128 stands for zero in the data rows.
Each row has a hidden score. How much does it go up from the first row of each pair to the second? 15 means little or no change, 30 a big rise and 0 a big fall. The score is a weighted sum of the row's numbers plus the product of two more (or one squared), each taken from its middle value.
[134 111  92 108 113 165 150  99 126 152 142 128 128 137 127 148 151 111
 139 122 156]
[112 116 100 111 146 152 122 110  99 149 141 139 146 133 149 146 163 105
 140 121 160] >> 6
[125 178 151 111 119  80 123 149 111  96 111 138 126 112 139 148  86 167
  86 165  82]
[135 135 146 143 126 116 133 126 110 128 116 130  96 121 118 128 106 141
 128 133  97] >> 16
[148 108 152 141 116 132 129 114 177 136 130 106 113 136 102 122 126 127
 122 118 152]
[125 116 109 120 145 149 131 144  96 116 134 140 128 117 145 126 156  97
 145 106 128] >> 11
[152 127 117 171  92 132 157 103 141 131 115 112 104 160  79  93  97 114
 122 134 100]
[140 107 108 118 149 149 123 136 112 149 138 118 141 118 143 119 163 109
 144 111 167] >> 14
[140 105 106 119 128 141 113 136 108 134 122 125 135 118 132 116 154  99
 128 116 167]
[134 112 113 116 142 159 127 136  92 122 149 142 131 127 144 152 158 100
 130 121 155] >> 16
[137 134 129 164 110 120 156 116 119 105 127 137  97 139 107 134  96 123
 122 155  89]
[126 111 105 186 140 135 143 113  94 167 115 122 114 138  98  97  84 123
 174 144  99] >> 29
[137  99  97 134 101 154 162 116 109 146 125 128 100 149 101 134 137  88
 149 143 139]
[150 116 102 111 171 146 107 107  85 150 127 123 156 137 147 141 162 114
 129 111 168] >> 14
[142 123 110 120 127 139 146 116 119 129 134 123 132 128 128 134 141 117
 134 111 131]
[140 118 133 159  89 136 154 101 153 132 124 125  98 153  84 134 104 114
 128 141 116] >> 23
[120  99  98 174 116 143 157 115  94 149 126 142 117 151 107 132 114 111
 155 150 114]
[108 169 160  92 155  93  74 173 118  96 123 143 161 127 185 152 151 164
 125 166 102] >> 14
[135 127 129 149 101 126 155 126 149 128 129 118  94 161 105 110  94 121
 123 133  98]
[104 171 168 113 138  81 105 161 170 104 128 138 150 111 152 134 109 149
  95 137  95] >> 16
[114 112  97 148 118 156 166 105 107 132 131 134 116 151 108 120 134  95
 145 133 125]
[136 107 114 117 119 136 136 131 111 128 127 129 127 143 126 135 141 108
 133 135 156] >> 16
[127  95 101 172 133 128 133 109  83 181 111 110 124 151 110 155 119 111
 171 137 125]
[136  87 116 162  81 143 169 106 122 166 126 128  83 157  90 146  88 113
 151 170 110] >> 23
[136 108 107 123 132 148 124 112 137 149 136 119 136 126 124 104 146 132
 129 101 171]
[106 164 146  89 139 105 117 172 115  83 133 132 148  92 164 134 147 145
 115 164 116] >> 15
[146 132 127 157 110 126 143 117 125 121 124 132 104 146 108 131 101 124
 119 133 104]
[121  98  96 150 138 150 151 107  78 149 138 130 115 156 127 159 141  99
 166 142 146] >> 17
[122 118 122 105 114 142 142 126 122 119 140 137 122 123 131 149 142 108
 139 136 148]
[111 164 146  88 133 122 115 163 154  99 127 138 136 130 161 129 141 166
 110 161 131] >> 19
[131 105 102 113 102 147 136 113 120 135 141 150 144 127 132 142 145  85
 140 121 160]
[110 163 154 107 148 102  94 176 149 119  98 141 137 104 156 109 122 148
 103 108 121] >> 20
[134 105 111 146 150 139 122 131 102 145 129 110 112 139 128 116 125 118
 153 117 131]
[115 165 149 117 155  78  85 133 137 147 101 133 155 103 143 118 113 171
 104 104 127] >> 15
[107 156 169 105 112  81  95 167 183  95 127 128 149 107 142 138 128 154
  96 121 120]
[144 105 106 113 120 147 132 117 116 145 135 119 126 122 138 123 148  93
 125 123 150] >> 19
[119 165 167 115 103  80 116 150 136 112  95 126 121 119 128 134  89 163
 102 161  99]
[114 165 163 110 159  94 104 161 143 109 121 128 158 115 165 139 120 172
 112 120  94] >> 9
[117 171 156 110 141  85 121 144 116  96 111 140 132 113 150 145 111 156
 101 163  97]
[147 113 113 105 118 136 141 118 139 127 127 128 132 129 119 122 135 127
 121 116 162] >> 11
[139 149 166 102 132 104 104 138 170 129 117 146 156 120 153 147 131 151
 108 137 129]
[142 125 121 151  99 104 137 116 158 144 118 132 105 144 100 120  92 124
 122 125 107] >> 14
[147 123 114 151 100 118 134  97 146 165 105 131 118 146  93 117  93 123
 139 120 126]
[121 111 116 147 135 145 143 119 112 127 119 121 107 131 109 111 131 120
 129 132 123] >> 15
[117 168 151 113 142  87 109 146 104  95  98 124 130 103 143 115 104 163
  89 163 108]
[125 120 111 101 139 148 125 119 116 128 132 132 145 128 139 134 161 115
 132 102 165] >> 6
[113  92 103 152 120 152 149 129  93 149 124 133  98 145 101 113 130  91
 169 125 131]
[119 151 173 100 146 102  90 160 168  98 114 124 146 118 149 114 118 166
  91 137 119] >> 12
[101 162 154 102  99  99 112 153 198  94 142 132 153 108 139 138 132 138
  92 128 127]
[147 120 134 135 107 136 124 109 172 132 117 111 118 133 100 101 132 119
 132  94 152] >> 17
[109 170 147 110 136  77 105 152 131 102 116 137 136 120 144 130 104 162
 106 135  95]
[129 116  92 135 153 172 162 121  74 130 128 125 116 138 137 123 160  97
 155 134 127] >> 12
[113 156 170 109 144 101  67 156 172 132 116 136 151 116 158 126 124 179
 105 116 124]
[119 102 111 160  96 132 172 123 115 134 148 134 113 145  94 136 104 104
 150 155  91] >> 14
[117 107 102 119 134 156 141 147 111 109 151 118 141 109 143 131 170  96
 137 119 153]
[106 159 177  97 123  93  94 161 166 107 118 109 146 101 145 129 130 151
  94 114 144] >> 18
[128 131 146 156 131 114 120 141 108 110 120 114 117 138 120 119 117 140
 131 129 101]
[128 128 123 150 121 115 142 119 146 128 120 122 116 126 100 109 105 108
 127 126 122] >> 19
[123 109 115 125 121 159 151 117 120 113 147 136 131 137 112 144 147 108
 141 136 139]
[111 169 170 110 155 111  90 156 139 106 140 143 176 103 165 144 156 170
 120 136 118] >> 18
[141 107 127 152 132 128 152 132 131 129 128 123 113 124 110 123 110 138
 124 119 135]
[118 101 100 130 111 148 151 135 108 127 131 145 111 125 120 128 142 101
 143 141 130] >> 15
[108 109 118 118 169 147 105 148  87 140 140 109 146 106 162 118 191 105
 144  90 162]
[146 137 131 161 137 123 135 118  95 144 112 129 111 138 123 129 107 133
 128 140 100] >> 22
[148 118 120 150 149 143 124  98 123 151 137 130 124 132 117 138 119 132
 141 124 130]
[126 109  90 153 198 145 117 110  84 176 109 116 138 128 128 106 144 143
 183  91 150] >> 14
[115 163 164 103 137 107  98 152 148 109 127 129 153  95 155 123 148 167
 119 147 114]
[122 167 161 102 138  91 100 154 153 117 109 140 157 103 146 126 113 158
  87 122 125] >> 10
[133  95 132 107 134 134 107 124 137 117 135 125 138 121 141 159 152 134
 125 119 181]
[120 155 165 113 165 115  87 151 147 121 132 138 153 121 163 135 150 161
 130 121 124] >> 9
[145 131 119 146 122 118 136 123 138 137 107 141 110 118 105 119 103 136
 112 124 120]
[135 117 138 139 103 133 138 101 138 113 134 128 101 149 110 130 110 120
 129 129 117] >> 20
[134 143 133 155 126 106 121 152 125 123 114 121 120 115 106  99  97 135
 109 116  91]
[128 123 127 155 158 140 127 123 108 133 134 113 135 131 113 105 130 127
 156 110 125] >> 22
[131 102  99 112 108 155 143 133 143 123 150 141 132 125 125 142 163  87
 129 104 166]
[136 130 131 156 101 111 139 116 132 119 124 141  98 138 102 135  96 128
 118 146 102] >> 25
[123 113 115 120 163 161 129 136  89 140 140 116 144 116 153 144 168 108
 142 118 152]
[134  96  93 163  64 144 174 106 124 143 130 148 107 150  90 141 100  82
 136 169 102] >> 18
[121 112 117 130 124 149 142  99 121 148 154 140 142 125 129 157 145 111
 151 127 141]
[130 132 128 145  78 111 166 139 130  96 124 131 111 134 101 118  90 116
 118 144  80] >> 8
[129 111 122 110 144 134 116 124 133 122 147 128 134 122 139 135 147 126
 143 113 154]
[141 139 133 162 125 106 164 124 105 114 119 126 104 145 106 137  87 137
 127 157  70] >> 14
[135 135 123 163  67  90 175 121 132 112  91 128  78 149  88 125  41 131
 106 165  51]
[118 111 111 149 137 158 150 124  76 132 124 113 106 142 130 111 143 111
 161 143 123] >> 21
[140 121 125 114 144 143 120  92 121 159 140 119 140 134 142 144 142 131
 135 120 166]
[125 109 112 118 166 157 117 135 103 153 143 150 158 111 145 137 170 102
 143 110 171] >> 8
[136 127 130 158 132 116 152 118 107 135 125 129 114 131 114 121 101 137
 127 129  93]
[135 112 124 117 144 150 127 131 102 120 126 142 124 137 138 139 147  99
 125 123 151] >> 12
[133  97 102 140 129 149 132 118 123 151 126 125 116 135 113 122 130 123
 159 112 143]
[135 125 118 107 157 150 119 136 109 130 146 140 135 114 145 123 164 129
 145 100 155] >> 16
[115 145 178 105 135 107 102 164 156  86 124 128 129 115 145 134 139 153
 107 139 111]
[111 156 166 107 128 100 105 166 146  91 119 118 139  86 146 123 125 154
  93 127 118] >> 11
[138 134 136 155 103 116 146 115 130 115 112 130  95 135 108 128  95 129
 120 143  91]
[137 170 154  98 153 108  91 136 155 137 137 147 166 103 162 135 139 174
 124 131 138] >> 22
[127  95 119 115 102 145 134 109 158 140 139 131 130 141 122 138 134 107
 141 135 169]
[131 136 142 149 136 109 141 137 130 117 117 117  90 136 110 113  97 139
 114 138  99] >> 16
[108 161 163 111 165  96  86 160 121 116 105 129 146 112 146 114 114 166
 104 131 121]
[120 110 119 122 149 137 120 136 130 122 129 124 124 122 137 118 151 131
 147 105 145] >> 4
[147 127 127 143 102 115 138 128 156 132 107 130 110 124  92 104  93 137
 112 122 117]
[124 157 166 111 127 108 104 161 153  89 117 138 121 104 147 138 120 157
  97 120 124] >> 12
[135 116 103 132 116 147 149 115 117 145 132 127 123 127 125 139 130 107
 131 125 147]
[131 151 161 103 150 113  84 159 163 118 139 123 156 104 153 116 133 155
 100 114 139] >> 16
[116 102 112 137  89 160 168 123 121 106 128 119 100 146  97 136 113  93
 135 150 111]
[136 126 127 154  86 116 149 136 138 122 117 131 100 125 104 128 112 120
 113 134 109] >> 20
[132 127 113 147 121 144 130  87 140 164 118 137 119 145 115 117 119 137
 153 126 124]
[115 168 139 111 149  89 108 154 115 110 121 141 143 124 155 145 104 168
 102 147 103] >> 8
[131 108  96 134 113 149 137 114  88 119 130 124 119 151 119 141 142  92
 143 142 129]
[112 170 160 104 115  93  93 156 164 116 109 141 153 106 158 127 114 157
  94 133  97] >> 12
[132 108  96 103 156 146 117 109 106 154 134 131 141 129 150 142 158 115
 134 124 171]
[109 168 170 104 136  93  94 165 134 116 113 129 122 127 154 130 102 172
  96 143 105] >> 17
[131 147 164 103 129 122 103 138 155 103 123 129 132 123 154 146 142 169
  97 129 128]
[148 132 132 163 137 118 135 118 102 118 127 139 103 140 111 125  89 120
 127 139  96] >> 2
[138 115 108 117 145 156 122 108  91 141 159 130 152 121 151 182 156 102
 120 135 144]
[102 164 149 107 159 101 104 152 122 107 124 130 162  91 158 123 131 152
 111 113 115] >> 8
[107 149 175 103 150 100  83 164 169 113 135 137 156 105 162 131 144 171
 119 147 141]
[133 120 115 105 113 142 130 122 128 122 136 121 129 132 128 134 145 115
 120 113 156] >> 10
[105 156 163 105 150  93  97 151 165 121 136 132 153 107 162 144 116 174
 107 135 112]
[132 130 119 160  70 120 167 126 138 128 109 149  88 147  85 131  89 107
 122 146 103] >> 10
[153 127 132 140 113 117 137 140 128 127 114 119 101 138 108 112 105 127
 106 136 116]
[127  98 121  99 133 150 126 137 126 113 137 125 126 124 137 128 154 113
 134 122 167] >> 17
[142 110 120 160  87 152 173 115 116 128 135 126  84 147 107 139 124  94
 133 147 116]
[109 154 179 117 170  90  62 161 155 137 107 120 164  96 166 119 129 170
 108 117 137] >> 9
[133  90 116 157  99 155 168 111 109 141 116 131 105 161  91 138 120 100
 146 139 121]
[118 127 120 160 112 150 164  93 124 133 138 146 105 145  92 122 101 118
 145 145  99] >> 20
[117 156 155 103  88 102 108 125 182 128 133 140 150 124 141 130 128 135
 105 129 129]
[139 124 105 101 114 150 123 128 121 140 145 120 132 121 132 134 159  97
 119 121 174] >> 14
[128  99  97 112 100 150 141 115 105 129 136 142 138 124 133 152 155  87
 131 131 153]
[131 110 128 157 141 139 129 124 136 110 130 112 107 139 108  94 131 134
 135 117 119] >> 19
[153 124 112 150  92 136 154 124 127 125 120 122  96 157 101 124 103 113
 127 129  98]
[155 128 117 171 153  98 129 127 119 137 120 125 116 128 104 114 100 127
 130 104 107] >> 14
[114 158 156  98 148 104  92 161 142 112 138 148 160 117 173 144 157 167
 131 149 137]
[136 110 105 113 117 147 145 119 110 115 152 134 131 128 132 149 152  92
 130 134 151] >> 7
[129 145 154  93 157 101  78 150 149 127 126 122 154  98 154 122 127 151
 106  95 155]
[127  96 131 174 114 135 144 123 122 133 111 113 106 145  86  96 117 112
 161 129 111] >> 14
[129 105  93 113 135 154 145 105 101 154 138 134 156 113 134 164 161 107
 146 140 167]
[144 117 107 120  95 138 161 113 157 109 139 133 106 130 116 119 125 108
 106 131 137] >> 11
[118 153 164 101 128  88 109 143 186 117 127 126 144 123 150 132 114 169
 103 148 120]
[114 137 122 156 124 121 136 149 103 134 112 116 108 122 105  75 113 117
 137 127 105] >> 22
[141 128 100 110 160 153 123 108  92 148 117 124 140 129 148 116 159 128
 144 122 153]
[141 118 115 153 118 129 146 120 134 133 117 119 104 157 100 107 105 121
 138 133 113] >> 13
[133 104  99 133 135 147 158 102  93 140 142 128 111 132 118 145 142 117
 146 138 142]
[133  80  92 161 119 141 139 124 110 184 113 121 105 148 103 116 111 111
 163 117 144] >> 10
[124 171 161 105 167  90  82 137 175 125 132 121 159  97 157 126 123 153
 101  94 135]
[120 119 104 110 113 159 148 126  85  99 160 141 138 125 142 156 157  82
 126 138 127] >> 11
[145 126 125 147 134 128 128 146 122 134 113 132 124 116 110 103 116 126
 130 103 118]
[116 168 158 110 103  88 111 148 157  99 121 138 150 122 155 156 103 153
  87 148  97] >> 16
[136 109 102 115 156 165 110 117 102 147 135 141 155 118 144 142 170 109
 144 105 160]
[ 95 168 149 100 129  87 105 151 154 120 111 126 135 109 149 117 100 166
  97 138 120] >> 22
[148 122 127 137 110 148 148 104 140 115 123 120 117 132 106 111 120 129
 117 127 128]
[142 109 132 141 110 148 146 104 138 134 126 120 105 150  92 111 109 136
 132 131 122] >> 20
[147 109 117 107 161 138 109 129 103 130 127 123 135 126 147 136 158 119
 139  96 162]
[124 159 153  98 168 112  85 190 152 108 129 137 163  84 165 105 158 153
 113 110 141] >> 22
[144 132 117 144 155 146 137 110 141 140 135 121 118 125 105 102 128 131
 142  91 132]
[139 100 101 105 115 165 137 122 105 130 146 135 126 125 131 152 158 103
 126 129 143] >> 19
[149  99 118 115 124 153 130 130 139 127 145 115 124 126 128 117 143 115
 128 114 164]
[124 100 107 157 126 156 147 114 106 157 124 122 124 137 111 130 141 107
 156 124 151] >> 17
[129 104 107 115 145 141 123 108 111 138 145 143 144 136 145 167 147 114
 140 128 165]
[121  97 102 147 164 148 122 125  87 159 145 114 137 142 132 146 152 110
 165 111 147] >> 14
[147 111  98 195  91 125 168 118 116 149 125 135  94 154  82 115  77 103
 141 159  96]
[125 162 159 107 109 112 111 134 168 122 129 141 142 129 145 152 138 146
  94 149 114] >> 24
[136 162 162 114 146  92 111 146 119 108 107 125 133 125 159 145 102 175
  92 136 110]
[125 118 135 144 133 132 120 117 126 130 122 110 126 131 107 118 124 122
 138 111 133] >> 12
[128 135 126 154  86 115 164 112 141 124 130 134 102 140  93 136  85 118
 114 155  98]
[127 114  99  95 126 147 118 116 135 152 143 123 158 131 144 140 157  97
 131 104 176] >> 10
[143 117 124 158 126 120 146 110 142 142 112 125 101 149 100 129 108 140
 139 122 106]
[110 161 166  99 126 103  90 158 150 101 126 131 156 112 155 130 139 155
 104 129 130] >> 12
[126 109 120 106 124 142 135 126 109 135 142 124 135 123 141 141 162 108
 123 121 152]
[124 104 101 151 169 144 155 102  85 163 144 116 118 142 133 153 143 112
 163 141 140] >> 18
[138 117 134 156 116 148 161 107 147 118 122 126  98 147  90 116 117 116
 139 138 107]
[144 122 136 150 103 126 134 107 169 134 123 128 116 138  92 105 115 115
 127 110 143] >> 13
[118 111 110 146 141 163 162 116 106 129 133 125 102 148 113 133 150 108
 161 133 129]
[129 107 113 175  70 146 164  97  99 127 117 123  89 164  90 139  82 105
 143 166  83] >> 25
[108 171 161 112 170  92  90 167 108  91 123 140 151 116 162 143 115 161
 106 140 111]
[105 128 147 144 132  97 124 142 136 122 113 132 134 107 118 107 103 149
 132 120 117] >> 17
[115 151 183 112 146  92  87 156 170 109 128 106 151  96 147 120 134 156
  99 113 118]
[147 114 104 131 130 149 135 108  86 132 121 108 116 149 120 114 132 110
 149 132 126] >> 21
[129 123  96 118 173 146 117 116  83 148 139 132 156 120 152 148 170 119
 150 117 150]
[115 149 152 151 140 103 123 140  97 114 116 123 107 140 121 121  91 156
 128 139  84] >> 20
[134 122 130 150 108 148 131  88 163 137 122 115 109 159  99 102 101 121
 125 120 130]
[123 115 120 110 151 140 129 133 117 127 148 143 147 122 143 143 164 114
 151 105 153] >> 13
[127 115 107 100 120 147 142 119  96 123 148 132 146 135 140 155 159 107
 133 147 152]
[139 120 148 137 149 144 112 127 143 116 136 113 123 119 118 105 134 136
 124 105 150] >> 12
[139 119 131 105 174 131 101 137 106 131 152 130 154 117 150 151 167 128
 135  87 165]
[133 107  78 175 129 141 153 110  87 171 114 128 113 140 106 119 110 107
 165 141 120] >> 18
[139 120 129 141 104 142 155 106 163 124 129 121  95 154  94 115 119 122
 117 124 135]
[123 158 166 105 125 111  97 132 152 121 122 156 165 114 156 145 141 159
 119 135 129] >> 14
[138 118 107 115 156 162 116 121 107 143 145 123 137 128 145 127 166 110
 152  97 154]
[105 162 171 114 179  88  72 173 118 120 110 133 148 100 165 105 125 168
 108 112 129] >> 29
[130 140 122 154 101 111 152 120 144 123 112 138 112 133 107 136  88 131
 117 141  99]
[125  99 117 122  90 157 159 117 130 122 131 125 106 133 114 133 131 100
 133 133 138] >> 17
[126 106  92 109 127 157 143 117 118 133 138 130 118 116 127 122 168  97
 149 110 163]
[124 105  95 130  92 158 161 109 130 120 156 145 120 128 123 172 139  85
 134 146 138] >> 18
[110 160 158 115 120  92 128 154 130  94 106 118 120 126 136 131  95 157
  92 150  97]
[134 115 106 115 126 153 130 130 130 128 143 129 130 121 135 136 145 102
 131 110 146] >> 10
[130  75  95 181 105 130 173 136 107 148 116 113  86 163  86 126  91 109
 165 146 105]
[119 158 154 102 126  93  98 147 199 129 121 121 143 102 140 126 113 157
  85 126 141] >> 13
[124 106 122 151 106 148 150 107 137 115 113 117 114 131  91 101 126 118
 143 134 126]
[110 169 153 104 111  87 120 141 130 115  98 144 134 108 143 136 103 163
 111 162 110] >> 20
[120 103 108 135 119 148 129 134 110 123 154 142 135 135 134 148 144 111
 155 140 131]
[128 174 150 119 193  87  81 143 115 136 117 133 155  98 156 137 121 177
 110 114 126] >> 15
[121 159 157  96 180 101  95 157 146 118 134 131 159  97 176 136 154 185
 122 145 146]
[134 125 109 152 113 137 142 102 150 119 141 132 131 125 102 128 123 120
 145 121 110] >> 7
[126 106 113  97 141 151 121 135 119 129 145 130 132 130 145 139 142 120
 127 127 159]
[156 106 115 115 163 151 119  99 102 158 143 142 153 132 142 149 157 118
 147 108 170] >> 16
[130 113 133 143 121 146 138  95 151 149 132 118 119 139 107 114 118 120
 142 115 144]
[125 102 103 123 109 153 143 124 109 142 135 126 124 132 128 132 148  98
 132 128 146] >> 12
[125 104  87 149 116 156 159 122  88 137 121 114  92 146 113 134 138  91
 153 137 120]
[115 109 122 150 140 154 161 115  81 118 136 120 109 154 120 134 137 117
 156 148 114] >> 22
[139 108 111 117 125 149 131 105 122 135 118 133 140 131 133 145 167 107
 144 109 173]
[120 114 134 150 142 156 142 114 105 112 133 122 107 140 114 115 125 134
 137 135 113] >> 22
[144 106 100 108 124 143 132 117 115 126 141 127 138 131 131 126 153 110
 147 127 163]
[154 115 111 102 135 155 117 104 138 145 131 132 138 136 142 128 152 118
 119 103 162] >> 13
[148 114 118 149  85 129 158  94 144 136 119 122  83 159  95 119  87 139
 147 149 103]
[134 127 144 146 145 149 114 109 147 140 140 135 123 140 118 121 129 131
 133 112 140] >> 8
[155 128  96 212 111 123 160 101  91 177 108 131  90 159  84  81  60 127
 172 144  73]
[107 155 170  99  91  89 115 164 179  95 126 135 136 101 150 127 123 147
  89 140 107] >> 2
[124 160 163 114 157  91  89 145 107 118 115 127 137 113 146 130 119 163
 101 128 112]
[132 112 123 150 119 137 158  90 150 139 124 123 105 146  98 111 105 123
 138 141 123] >> 18
[125 162 161 119 137  78 104 144 129  95 138 129 144 111 143 149  96 158
 107 133  92]
[121 155 175 115 134 100 107 164 144  86 120 107 129 117 149 140 116 159
  93 140 102] >> 12
[128 117 135 152 117 128 130 124 142 144 116 113 114 145  93 100 108 139
 137 121 118]
[125 114 106 127 144 137 132 121 106 141 151 136 140 124 135 138 149 107
 148 111 152] >> 11
[109 156 166 103 125  99  94 151 156 115 133 124 163 113 148 120 124 146
 103 112 119]
[119 152 165 117 153  89  89 160 118 104 113 126 129 121 152 123 111 168
  98 135 100] >> 18
[124 129 130 137 108 129 140 120 130 130 128 114 113 125 113 127 119 123
 134 129 117]
[136 125 109 155 107 130 154 108 135 138 118 132 112 149  98 114 106 117
 143 144 120] >> 16
[138 105 113 128 161 157 117 109 105 135 133 142 145 124 146 126 163 106
 142 120 162]
[103 158 183 109 121  73  96 165 152 108 106 118 161 108 153 146 131 168
 103 149 111] >> 14
[116 117 108 108 119 160 146 126  86 125 138 121 140 112 143 142 162  88
 135 140 128]
[124 165 159  98 160 111  91 158 146 110 129 143 162 100 164 132 138 154
 115 131 128] >> 23
[113 127 133 160 119 145 143 112 123 119 133 124  98 136  94 112 130 114
 143 139 106]
[123 105 112 125 117 148 141  94 112 134 145 141 118 141 123 169 129 113
 162 146 144] >> 18
[131 161 146 114 144  88  96 142 141 120  99 125 127 106 146 102 109 179
  96 117 117]
[144 116 120 148 108 124 158 106 125 137 116 140  96 149 106 123 112 115
 139 151 116] >> 19
[136  94 110 127 124 143 136 114 104 142 132 118 113 136 135 132 149 103
 127 134 150]
[107 170 165 113 148 100 101 152 156 129 119 133 156 107 151 123 131 164
 115 124 115] >> 14
[141 113  98 164  81 132 175 100 122 139 129 139 100 155  94 136 111 101
 132 153 102]
[146 116 125 142 125 147 141 128 152 126 121 122 100 136 104  82 117 116
 130  91 118] >> 11
[113 149 174 110 126  99 100 150 148  94 133 132 146 111 150 148 138 157
 111 141 116]
[143 123 132 139 134 134 119  94 132 124 115 120 111 135 104  99 126 137
 142 116 128] >> 18
[100 167 163 104 164  93  84 164 122 116 121 121 154 104 166 131 132 171
 113 135 107]
[ 94 160 157 103  93  83 128 135 152 100 101 144 122 119 135 150 100 156
 100 159 105] >> 13
[124 111 114 141 106 133 157 122 142 130 138 132 121 133 117 141 128 103
 140 122 125]
[141 141 123 146 110 106 142 123 135 125 103 137 128 137 112 117  85 127
 111 121 110] >> 16
[117 171 166 100 152 108 105 167 146 100 127 152 155 109 161 140 148 156
 123 137 114]
[137 100 111 132 126 150 137 103 112 141 130 133 122 116 125 154 143 105
 139 128 147] >> 13
[119 110 112 169 106 147 161 105 114 143 115 125 110 153  84 119 108 114
 160 160 112]
[129 116 109 106 127 139 124 128  84 119 149 134 134 115 147 163 153 101
 133 138 144] >> 9
[128  97  87 105 102 157 136 128 124 148 134 126 126 124 134 132 151  93
 127 117 165]
[117  94  75 163 104 137 159 120 114 153 129 124 109 144  95 134 104  91
 170 144 106] >> 14
[120 128 113 108 153 144 106 122 113 149 141 143 154 118 135 123 159 114
 148  96 168]
[128 115 110 120 129 140 140 119 135 119 143 130 127 129 123 132 130 117
 135 130 136] >> 10
[127 135 132 152  87 104 132 116 157 129 122 124 108 142  95 130  82 128
 108 132 114]
[131 135 128 148  78 115 156 121 143 109 109 150 106 143 105 135  93 112
 127 141  98] >> 7
[137 122 136 159 131 138 140 122 137 122 126 108 104 139 107 104 121 117
 134 114 122]
[128 163 143 102 116 110 118 154 172 113 137 124 143  93 151 113 130 158
 108 126 125] >> 18
